A single turn carries every row of the set below to another of its rows. Some are shown first; where does it send the rows asked next?
k261: [  5 -20  29  22  -4   5 -10  15  12 -13   7   1  -8 -27   0]
k295: [  7 -22   8  -5  22  -2  -5  -3   5 -27 -13   6 -23   3  -8]
k774: [  0 -18  -1 -14  23   4  -4  -1  -6 -32  -8  18 -18   2   4]
k916: [  3 -18  26   0  -9  10   6  10  10 -21  29   0  14 -24   9]
k164: [  6  -2   5 -10  11 -12  -1  15   1   2  12   3 -14  -5  39]
k499: [ -8 -17  15  16  -3  10 -13  18   0 -13   6  22 -13 -31  12]
k738: [  6 -17   4 -21  23   6   4  -3  -3 -41   1   6  -2   4   6]
k43: [  7 -17  29   8  -4  11  -1  14   8 -26  20  -5  13 -26  10]
k935: [-15   9   4 -12  -3 -11   0 -24  -5   1  -5  -9  22  -3  -1]
k955: [-19   8   0  -5  -3 -14  -6 -23  -6   8 -13  -1   8  -4  -4]
k708: [-29  -9 -11   5  11 -15  -4  13  -2 -15   4 -15   6  15   7]
k129: [-13   7   6  -5  -3 -15  -4 -24  -1   6 -10 -11  14  -3  -7]
k843: [ 14 -21  14 -12  22   1   2  -4   7 -36  -4  -6  -7   5  -6]
k818: [-10 -20  15  13  -8   6  -8  13   6  -4  10  25 -18 -28   5]
k858: [ -3  -3  -7 -14 -15  14  -4 -19 -24 -13  -5   1   9 -17  -3]
k214: [ -6 -13  15   2  -2  16  -5  17  -5 -26  20  17   8 -29  22]
k81: [ 15  -5  15  -4  10 -16   1  13  11   3  11 -13 -11  -2  29]
k727: [-29 -10 -11   7  11 -16  -5  13   0 -13   2 -15   3  15   4]
k188: [-20   9  -2 -12  -3 -10  -3 -22  -9   3  -7   1  16  -5   2]
k335: [ -3  -6  -5  -4 -15  10 -10 -18 -20  -3 -14   4  -6 -17 -11]
k186: [-27 -10  -8   8  10 -17  -4  13   2 -13   3 -19   5  15   3]
k26: [-10 -15  11  -3  -7  14   1  13  -3 -18  24  24   3 -28  19]
k778: [-27  -9  -9   5  10 -16  -2  13   1 -16   5 -19   8  16   5]
k51: [  4 -23  30  15 -10   2  -2  10  18  -7  15   1  -7 -24  -5]
k291: [ 12  -2  10 -12  11 -12   4  14   5  -3  17  -8  -4  -3  38]
k772: [  9  -5  10  -2  10 -17  -4  15   7   8   6  -2 -21  -4  31]
k599: [  7  -5   3 -11 -16  12  -1 -21 -15 -14  -3 -14  14 -14 -10]
k461: [  6  -8   4  -1 -16   7  -7 -21 -11  -4 -13 -12   0 -15 -19]

k955 turns into k129
k778 turns into k708
Where do these go?
k291 turns into k164
k261 turns into k43
k916 turns into k26
k843 turns into k738
k335 turns into k461

